Rotation paths and how fast each direction turns (degrees each step)
Each turn is a multiple of 5 degrees from 10 to 175, or 0.
Each row of a path follows its step; steps can be skipped.
Path 1:
step 1: [ 1.03  0.82  3.91 -0.61 -1.85  0.57  0.74 -5.01 -0.20  0.02 -0.94  5.84
 -0.22  2.84 -1.74  1.55  0.56  0.96  0.49  3.03  1.19 -2.31 -5.44  1.37
  0.99 -0.15  4.93  0.04 -0.75  4.78  1.32]
step 2: [-1.99 -2.22  1.79  1.97  3.08 -1.14 -1.01 -2.07 -0.03  2.04  1.37  3.89
  0.79  0.42 -2.55 -0.22 -0.91  2.63  0.24  2.93 -0.59 -4.16 -1.99  0.85
 -4.91 -0.64  3.63  2.78  6.63  1.44 -3.31]
step 3: [-2.35 -3.32  3.81  1.40  1.90 -1.27 -3.07  2.82  0.80  3.19 -0.91 -1.94
  1.47  2.15 -2.20  4.26 -0.39  2.27 -5.27 -2.12 -0.12 -1.02 -2.71 -0.69
 -0.28  1.48  1.56  3.58 -0.77  1.74 -5.32]
step 6: [ 1.07  1.85  5.24 -1.27  0.38 -1.01 -2.61 -1.17  1.22  2.69 -4.87 -0.93
 -1.13  1.20  2.18  4.83 -4.98 -0.48  0.30 -1.97  1.92 -3.44 -2.02 -1.54
 -2.22 -1.82  1.58 -2.26 -3.29 -1.69 -0.81]
step 7: [ 0.80  4.78  0.55 -3.76 -1.62  0.21 -0.41 -3.23  1.03 -0.86 -1.25  4.86
 -1.51  2.74 -1.47  3.80 -1.65  0.11 -0.45  0.87  2.11 -0.02 -6.11 -0.60
 -5.67  0.27 -1.20 -2.22  1.02  1.68 -0.41]
step 8: [ 0.80  1.76  3.40  0.61 -0.86 -4.36 -0.90 -4.05  1.63  0.94  1.81  0.93
 -0.53  2.36  0.80  0.63  2.45 -1.25  2.72  0.68 -1.02 -2.62 -3.11 -1.95
 -1.74  2.31  0.59  1.02  6.26  3.02 -5.89]
step 10: [-3.07 -3.05  2.15  0.24 -1.05  3.57  0.06 -1.79  2.79 -2.96  1.54  2.39
 -1.62 -2.74 -6.95  3.17  1.13  2.62 -3.65  1.41  1.58 -1.29 -2.73 -0.28
 -2.97 -0.08  3.26 -0.05  0.50  0.82 -2.06]
step 11: [-1.87 -0.57  5.02  0.75  0.62 -1.06  0.77 -1.33  2.25  3.62 -1.76  0.11
  3.62 -4.95 -2.31  5.22  1.71  0.03 -1.71  0.27 -2.24 -3.52 -0.75 -1.55
 -0.30  4.15  2.09  1.93  3.10 -2.86 -0.81]
step 12: [ 1.00 -1.45  3.81 -2.65  0.73  2.51 -2.18 -0.69 -0.10  5.10 -1.99  2.68
  3.73  0.10 -1.56  3.12 -3.89  0.36  1.98 -3.59 -2.94 -3.65 -3.16  0.05
 -1.66  1.90 -0.42  1.67 -5.27 -0.58 -0.20]
step 13: [-0.14  1.14  3.14 -1.70 -2.01  0.29 -5.71 -2.58 -0.24 -2.53  0.74  2.03
  1.32  1.08 -0.23  2.71  0.53 -0.31  1.27 -1.23 -0.42 -2.40 -7.45  3.76
 -3.87 -3.40  1.93  0.77 -0.31 -0.99  2.20]
step 15: [-0.75 -3.31 -0.89 -1.26  3.45  0.22 -1.69 -0.53  0.98  3.59 -0.69  0.95
 -2.61  4.16  0.51  2.58 -1.59  0.01 -0.66 -1.12  3.05 -1.00 -3.42 -3.29
 -6.09  1.44 -1.48 -0.38 -0.85  3.06 -5.66]
[ 0.50 -0.43  0.77  1.34  0.61 -0.27  2.19 -0.63 -0.11 -0.68 -0.38  0.85
 -0.89  0.05 -1.61 -1.56 -0.39  1.23 -0.63  0.93 -0.60  0.22 -0.68 -0.52
  1.38  0.65  0.78  0.65  0.34  0.40 -0.99] => 45
[-0.89 -0.08  1.01  0.25 -0.53 -1.68 -0.83 -0.25  0.57 -1.70  0.02 -2.16
 -0.50  0.40  0.19  0.15  1.08 -0.75 -0.08 -0.30 -0.54 -0.05 -0.65  0.40
  0.89 -0.18  0.27  1.21  0.94 -1.85 -0.97] => 135
[ 0.92  0.77 -1.13 -0.28 -0.11 -0.70 -1.28  1.53 -0.58  0.04  1.22  0.79
 -0.03  1.23  0.75 -0.74  0.38 -0.08 -1.32  1.64 -0.90 -1.13 -0.59  0.64
 -0.06 -0.50  0.43 -0.18  0.21  0.78 -1.85] => 60
[-0.87  0.76 -0.33 -0.43 -1.56  0.35  0.08 -0.33  0.50 -0.71  0.26  0.60
  1.17 -0.34 -1.98  0.23  0.18 -1.39  1.21  0.88  0.31 -1.46  1.85 -0.34
  0.62  0.26  0.45  0.96 -0.71  0.63 -0.96] => 35
[-0.01  0.06  0.16  1.56 -0.82 -0.85 -0.20  1.11  0.21  2.06  0.58 -1.51
  0.22 -0.10  0.01 -1.47 -1.31 -0.42  1.08  0.52  0.04 -0.17  0.00 -1.02
 -1.32  1.60  1.01  0.10  0.19 -0.51  0.15] => 120
[ 0.97 -1.32  0.96  0.82 -0.51  0.74 -1.05 -0.98  0.09 -0.46  1.32 -0.09
 -0.72 -0.67  0.83 -1.24  0.00 -0.14  1.62 -0.26 -0.13 -0.79 -0.03  1.04
  0.94 -1.53  1.48 -0.70 -0.62  0.89  0.72] => 90
Path 2:
step 0: [ 0.33 -3.74  0.94  4.61  2.83  3.07 -0.95  2.00  1.36  1.33  0.21 -0.17
  3.77  0.68  1.52 -4.71 -3.21 -0.04  0.26  2.11  2.70  2.52  0.50 -1.11
 -0.67  0.96 -2.47  1.64 -5.25  0.45 -4.48]
step 1: [ 0.61 -1.87  2.56 -1.63 -3.39  5.99  1.83 -2.78 -1.01  3.35  3.81  6.98
  2.79 -1.16 -1.23  0.27  0.37 -0.95 -2.43  0.40  0.11  1.18  1.16  1.69
  0.51 -1.83 -2.87 -0.25  0.45  1.06 -0.84]
step 3: [-0.10  0.57  0.79 -2.61  2.40 -0.03  1.92  3.78  2.94 -0.27 -0.12 -0.27
  1.99  2.70  3.71 -4.55 -0.82 -1.27 -1.03 -2.85  1.84  5.73  3.45  0.96
 -2.79  3.16 -2.44  2.48 -1.07 -2.90  0.40]
step 7: [ 2.10 -3.47 -7.36 -1.44  0.57 -3.82  3.22  3.04  0.02 -0.58 -4.40  3.13
 -0.91  0.94 -0.58 -0.41  1.47  0.54  1.56 -3.29  1.54  0.06  1.37 -2.86
 -0.66  0.86  0.51 -0.05  3.00 -0.36  2.42]
step 8: [ 1.82  0.80 -0.28  3.26 -1.83  0.38  1.56  5.89  1.70  0.66  0.30 -4.08
  3.27 -0.42  2.51  0.89  1.36  2.74  1.10 -3.48  0.61  2.71  0.22  0.11
 -3.71 -3.89  3.27 -1.02  2.31 -0.38 -3.63]
step 9: [ 0.00 -1.02  1.56 -2.83  0.35  1.93 -0.24  1.76 -6.16  2.04  2.95 -0.41
 -4.06  0.96 -2.95  2.91  3.56 -2.31  2.75 -0.77 -1.22  1.59 -4.13 -0.61
 -2.64  0.24  1.57 -3.61  2.83 -0.25 -2.70]
step 10: [ 0.00  1.26 -1.58  1.47  3.56 -3.83 -0.70  2.86 -3.37  0.84 -3.93  1.12
 -4.16  1.59 -0.43  5.20  2.04  0.92 -0.69  2.31  1.21 -1.98  5.24  0.21
  1.86 -1.21  0.49 -1.39  3.16 -1.71  2.19]
step 11: [ 3.73  0.96 -1.04  2.43 -3.16 -3.18 -3.83  2.57  1.47 -1.27 -1.70 -4.07
 -1.43  1.24 -1.69 -3.14 -4.42 -0.54  2.44 -0.16  0.46  2.29  1.09  1.10
 -2.81 -2.96  0.34 -1.09  5.18 -2.56  0.65]
step 12: [-1.27 -4.90 -3.18 -0.13  0.69 -0.95  0.04 -2.08 -3.66 -0.62  3.21 -0.43
  2.45  0.06  1.40  0.27 -0.11 -0.98  2.48  1.71 -1.30  1.16 -4.24 -4.36
 -1.10 -4.11  3.57 -3.70  3.77 -1.43  0.54]
step 14: [ 2.10  1.97  1.95 -0.47  1.43 -3.79 -5.48  0.70 -4.82 -0.19  3.20 -1.22
 -1.98 -0.91 -2.93  0.95 -5.81 -1.07 -0.27  1.22  1.67  3.06 -0.08  2.18
 -0.18  0.93 -2.57  0.20  1.79  1.93  2.79]
step 15: [-0.20 -2.57 -4.02  1.93  2.90 -0.29  0.21 -1.47  3.02 -3.85  2.79  0.97
 -0.45  0.58  0.40  1.17 -3.17 -0.52  2.07  5.88 -3.75  1.52  2.43 -1.62
  1.51 -3.50 -1.20 -0.99  1.47 -0.82  4.61]
[ 1.65  0.89  1.43 -0.23  1.00  1.15  0.95 -0.81  1.33  0.30  0.13  0.82
  0.76  0.29  0.21 -0.85  1.33  0.23  0.59 -1.12  0.53  0.00  0.73 -1.66
 -0.19  0.97 -1.18  0.15 -0.20  1.12  0.47] => 20
[-0.05  0.49  0.66  0.69 -0.56 -0.49 -0.48 -0.16 -1.44  0.65  1.06  1.06
 -1.98 -0.18 -0.62  0.25  0.67 -0.71  0.66  0.23 -0.17 -0.31  1.91  0.44
  0.64 -1.26 -1.01  0.85 -0.78  1.62 -0.93] => 85
[ 1.16  1.01 -1.17  0.79 -1.08  0.73  0.20  0.47 -0.20  0.88  1.81  1.05
  0.04  1.84  1.17 -0.32 -0.49  1.43  0.24  0.57 -0.47 -0.97 -1.56 -0.52
  0.10 -0.50  0.13  0.77 -0.16 -0.55 -0.52] => 95
[-1.33  0.57 -1.36 -0.19 -0.09  1.23 -1.51 -0.10  1.42  1.18 -0.02 -0.10
  0.42 -0.30  0.56 -1.03  0.39 -1.70 -0.62 -0.63 -0.01 -1.76 -0.23  1.00
  0.97  0.89  0.32  0.20 -0.52  1.15 -0.22] => 10
[ 1.56  1.53  0.25  1.17 -1.33 -1.34 -0.33  0.30  0.16  1.09 -1.58 -0.75
  1.24 -0.60 -0.88  1.18 -0.60  0.41 -1.07 -1.12 -0.23 -0.34 -0.17  0.07
  0.00 -0.56  0.44  0.52 -0.83  0.93  0.76] => 125
Path 3:
step 0: [-0.49 -4.04  4.97 -0.10 -1.06 -0.43 -1.25  0.92 -3.38 -0.99  0.62  0.75
 -1.18  0.44 -1.41  1.11 -0.28  3.77  1.96  1.78  0.85 -1.41 -2.64 -0.16
  1.01 -3.98 -0.15  2.10 -3.90  2.04  1.03]
step 1: [ 1.47 -2.75 -0.04 -2.45  1.01 -1.68  2.08  2.72 -1.25 -2.87  2.08  0.66
  0.63 -2.66  1.28 -0.88  1.50  3.75 -0.38 -0.93  0.01 -0.80 -1.07 -0.44
 -2.23  0.30  3.25  3.54  5.35  0.94  0.39]
step 2: [ 1.61 -0.34  1.51  2.52  2.44 -0.21  1.80  3.39  2.33 -2.89 -3.82 -0.99
  1.02  1.26  3.57  1.86  3.03 -1.36 -0.94  2.55 -0.19  1.83  3.06  1.06
 -1.89  0.24 -1.81  0.55  2.49 -1.25  2.71]
step 4: [-0.53 -2.74 -0.51  1.15 -0.36  4.75  0.05 -1.79 -5.18 -1.49  3.34 -0.01
  0.44 -0.83 -1.52 -0.44  3.85  0.27 -0.65  0.40  0.42 -0.45 -2.49  3.56
  2.28 -0.65  3.23  0.73 -0.29 -0.28  1.73]
step 5: [ 5.15  1.74 -0.51  2.28  0.02  1.09  0.71  1.17 -3.26 -2.24  1.15 -0.21
  4.56 -3.10 -0.53  0.93  1.44 -0.71 -1.76 -1.51  1.81 -1.59  3.08 -2.40
 -3.16 -2.41  1.26  0.22  1.74  0.52  0.59]
step 6: [ 1.10 -3.10 -0.48  2.27 -0.58 -0.70 -0.75 -1.96  5.03 -0.86 -1.18  1.31
  1.27  1.65  0.64  0.40  1.66 -3.98  1.10  0.00 -1.36  0.78  0.35 -3.70
 -4.61 -0.66  1.73 -0.49 -0.68 -3.34  2.07]
step 7: [-4.08 -0.41 -1.37  0.95  1.87 -1.37 -0.68 -2.47 -0.30  2.21 -1.63  0.74
 -3.28 -0.78 -1.13  0.35  5.02  1.37 -0.70 -3.41 -1.24 -1.29 -0.61  0.84
  0.96 -3.70  0.41 -2.18 -1.87 -3.52  1.85]
step 11: [-3.82  2.24 -0.74 -1.94  3.65  2.88 -0.20 -0.07  1.41  1.05 -3.15 -3.97
  0.81  0.43  2.58 -3.09  3.29 -0.34 -0.55 -1.91  0.46  1.15 -0.87  3.23
 -0.74 -1.05  1.21 -2.50 -1.54  0.98 -1.70]
step 12: [ 0.86  2.34 -1.31 -3.68 -2.01  0.72 -1.43  3.09 -0.95  2.42 -2.77  1.68
  1.31 -2.30  0.68  0.65 -0.63 -1.93 -0.56 -1.38  5.67  1.18 -0.08 -1.05
  1.37  0.53 -1.14  0.48 -4.60  0.24 -1.67]
step 13: [ 0.87 -1.52 -1.55 -0.41 -1.00  3.16 -3.50  0.36  2.85 -2.62 -0.38  2.60
 -1.67 -1.35 -2.21 -0.56 -1.35 -0.12  1.63  2.32  1.27 -4.22 -3.35 -1.15
  1.84  4.93  0.99 -0.66 -0.56 -0.33 -0.98]
step 15: [-4.15 -1.10  2.08 -2.22 -0.02 -1.52 -1.76  0.01  0.13  0.94 -1.98 -1.56
  5.28  0.72  3.90 -1.24 -3.05 -1.20 -0.20  1.50  0.86  1.96 -2.89  0.20
 -3.00 -2.13 -1.53  1.15 -0.27 -0.05 -2.34]
[-0.58  0.82  0.30  1.03 -1.66 -0.55 -0.45 -0.51  1.72 -0.82 -0.41 -0.08
  0.07  0.73  1.93 -0.56  0.32  0.59 -0.06 -0.41 -0.43 -0.87  1.04  0.03
 -1.16 -0.75  0.97  1.01  1.65 -0.14 -0.97] => 85
[-0.13  1.39  0.49 -1.01  0.62 -1.03  0.90 -0.42 -0.81 -1.04 -1.35  1.32
 -0.41  0.22 -0.86  1.31 -0.45  0.29 -0.46 -1.28  0.45 -1.30  1.47 -0.29
  0.69 -1.58  0.19 -0.69 -0.02  1.00  0.08] => 160
[-0.34 -1.18  0.49 -0.06 -1.25  1.73 -0.20 -0.78  1.09  0.82 -0.36 -0.17
 -0.80 -0.63  0.47  2.63 -0.80  0.31 -0.94  0.25  0.71  0.63  0.47 -1.22
 -0.82  0.03 -0.59 -0.95  0.22  0.87  0.34] => 110
[ 0.92  0.18 -1.55 -0.76 -1.90  0.61 -0.60  2.30 -1.06 -0.25  0.31  0.67
  0.57 -0.63  0.30  0.34 -0.85  0.71  0.53 -0.50  1.12  0.56 -0.69  0.82
 -0.07 -1.03  1.29 -0.17  0.84  0.28  0.38] => 95
[-0.13 -1.48 -0.45  0.40 -1.12  0.12  0.60  0.01 -0.58  0.25  0.21  0.70
  0.45 -1.60 -0.17 -0.24  1.73 -1.51  0.92 -0.29 -1.97  0.21  2.06  0.07
  0.22 -0.70  0.24 -1.16  0.06  0.12 -0.08] => 20
Path 4:
step 0: [-0.72 -0.36  3.85  2.10  1.19  5.11 -1.84 -3.58  2.35 -0.51  2.14  4.13
  3.90 -0.42  2.50  0.92 -1.68  0.24 -0.99  0.49  1.13  0.76 -2.62 -0.93
  2.33 -0.12 -1.79 -3.90 -4.21  0.43  1.84]
step 1: [-4.30 -0.39 -1.37  1.23  1.33  3.59  2.94 -0.82 -1.53 -2.00  0.89  2.09
  2.71 -2.74 -0.69  1.03  2.40 -0.49  2.27 -2.84 -2.48  2.50 -2.66  1.31
  2.10 -1.63 -2.53  4.33 -4.12  3.30  0.75]
step 2: [-1.68 -0.26 -0.05  1.30  2.64  5.69  3.23  1.01 -1.95 -3.56 -5.76 -1.32
 -2.95 -2.82  0.97  0.24  0.14  0.80 -1.23 -0.37 -2.74  0.45 -1.19 -3.06
 -2.93  1.44  0.41 -2.26 -2.86  0.46  2.31]
step 3: [ 1.68 -3.94  2.99 -0.99  0.25  5.58  2.78 -5.76 -1.38  1.72 -3.76  0.36
  0.12 -2.43  2.18  0.11  1.13 -0.96 -0.06  0.84  1.87  0.26  2.14 -1.29
  2.64 -3.43 -1.32 -2.92 -1.30  0.24 -1.36]
step 5: [-3.25 -4.06  0.83  2.49  1.11  5.09 -1.98  0.50  0.44 -0.01 -2.34  1.66
  2.63  0.00 -1.62  3.83 -3.28  1.63 -4.27 -1.99 -0.65  0.50 -1.89  0.28
 -1.17 -0.14  1.40 -1.49 -2.45 -2.36  4.64]
step 9: [ 0.85 -3.20 -2.62 -0.82  3.42  4.78  2.84 -1.57 -4.71  0.41 -1.00 -0.04
 -2.62 -3.61 -2.14  0.37 -2.41 -0.94 -0.56 -2.65  0.65  2.69  1.07 -0.97
 -0.41 -2.93 -0.51  3.53 -2.95  2.20 -0.73]
step 11: [-0.22 -2.62  2.52  1.04  0.10  6.63 -4.63 -2.41 -0.67  1.24  3.02 -2.27
  3.72  0.83  1.90  2.99  1.59  0.04 -0.81 -1.09  1.11  1.83  1.87 -1.60
  3.90 -2.96 -2.03 -1.54 -1.01 -1.12  1.26]
step 12: [-0.18 -0.27 -0.30  2.01  0.48  6.62  1.88  3.62  0.67 -1.01  1.39  1.56
  1.02 -0.18 -0.97  1.51 -0.37 -0.78 -0.72 -6.72  0.31 -0.79 -0.62  1.79
  1.20 -1.26 -1.86  5.44 -1.14  0.92  3.33]
step 13: [-3.15 -2.76 -0.40  6.07  0.51  5.57  1.69 -0.31  2.15 -2.87 -2.18 -0.89
 -1.61  1.28  0.73 -1.38 -1.77  0.18 -0.17 -1.50  2.65 -0.61 -3.48 -2.43
 -3.09  1.78 -0.33 -2.04 -3.06 -0.77 -0.72]
step 14: [ 0.41  1.38  0.46 -0.36  0.27  4.70  3.20 -3.38 -1.80 -0.12  2.29  0.25
  0.01 -1.13  0.17 -0.24 -0.80 -2.19  1.38 -0.53  2.68  2.80  0.03 -3.69
  2.45 -3.21 -3.60 -2.37 -5.82  0.62 -2.52]
step 15: [-2.31  1.22 -0.70 -0.56  1.63  4.57  0.12  1.87 -2.45  3.84 -3.26 -2.12
  0.62 -3.28 -3.22 -0.12  3.04 -0.14 -0.20 -1.35 -0.76 -2.22 -0.50 -2.96
  2.45  1.60 -3.15  3.79 -4.78  0.62  1.18]
[-0.10  0.30  0.18  0.35 -0.61  0.63 -0.44 -0.33 -0.36 -1.17 -1.93  0.51
 -1.36  0.43  0.75 -0.61 -2.09 -0.18 -0.02 -0.31 -0.86  0.93  0.42  0.54
 -0.85 -0.27 -0.10  0.87  0.50 -1.44 -2.03] => 100
[ 1.44  1.38 -0.28  1.25 -0.14 -0.19  1.80  1.23 -1.21  0.22  0.28 -0.39
  0.00  0.15 -0.12  0.29 -0.82  1.19  1.10  0.47 -0.79 -0.44  0.56 -0.09
  0.80 -0.45  0.56  2.31 -0.64  0.14  0.65] => 135
[-0.82  1.66 -1.27 -0.79 -1.24  1.03 -0.07  0.00  0.77  0.17 -0.61 -0.96
 -0.76 -0.13  1.07  0.83  1.84  0.94 -0.24  0.53 -1.07  1.11  0.77 -0.28
  0.19 -0.56 -0.94 -0.05  0.95 -0.66  1.21] => 80
[-0.80  0.35 -0.65 -0.16 -0.17  0.44  0.67  0.81  0.45  0.14  1.10  1.84
 -0.82  1.61  0.46 -1.65  0.46  0.97 -0.72  0.75 -0.67  0.53 -1.31 -0.37
  0.32  0.69 -0.82 -0.09 -1.69  0.89 -1.05] => 55
[-1.97 -1.41 -0.78  0.89 -0.72 -0.18 -0.46  0.48  0.17  0.87 -0.34 -1.02
  0.91 -1.03  1.15 -1.54  0.83  1.00  1.50  0.16  0.01 -1.21  0.15  0.44
  0.13 -0.52  0.74  0.52 -0.18 -0.26 -1.30] => 155
[ 0.43  0.16 -0.04  0.78  0.43 -0.41 -0.44  0.54  0.98  0.01 -1.27  0.60
 -0.81 -0.80 -1.54  1.19  1.85  0.77  0.56 -0.84  0.89  0.48 -0.85  0.48
 -0.32  1.06 -0.78  1.62  0.57  1.00 -1.37] => 130
[-0.72  0.50  0.16  1.74 -0.12  0.07 -0.05  0.09  1.94 -2.72  1.89  0.54
  0.64 -0.35  1.06  0.70 -0.26 -0.79  0.83 -0.39 -0.42 -0.54 -0.45  0.35
 -0.16  0.21 -0.52  0.41  0.38 -0.27  0.56] => 60
[-0.51 -0.13  1.75  1.34 -0.54  0.05 -0.68  0.83  1.14  0.44 -0.82 -0.29
 -0.97 -0.63 -1.64 -1.57 -0.90  0.66  0.01  0.71 -1.10 -0.34  0.34 -0.96
 -0.55  0.73 -0.45 -0.65  0.35  0.40  1.77] => 135
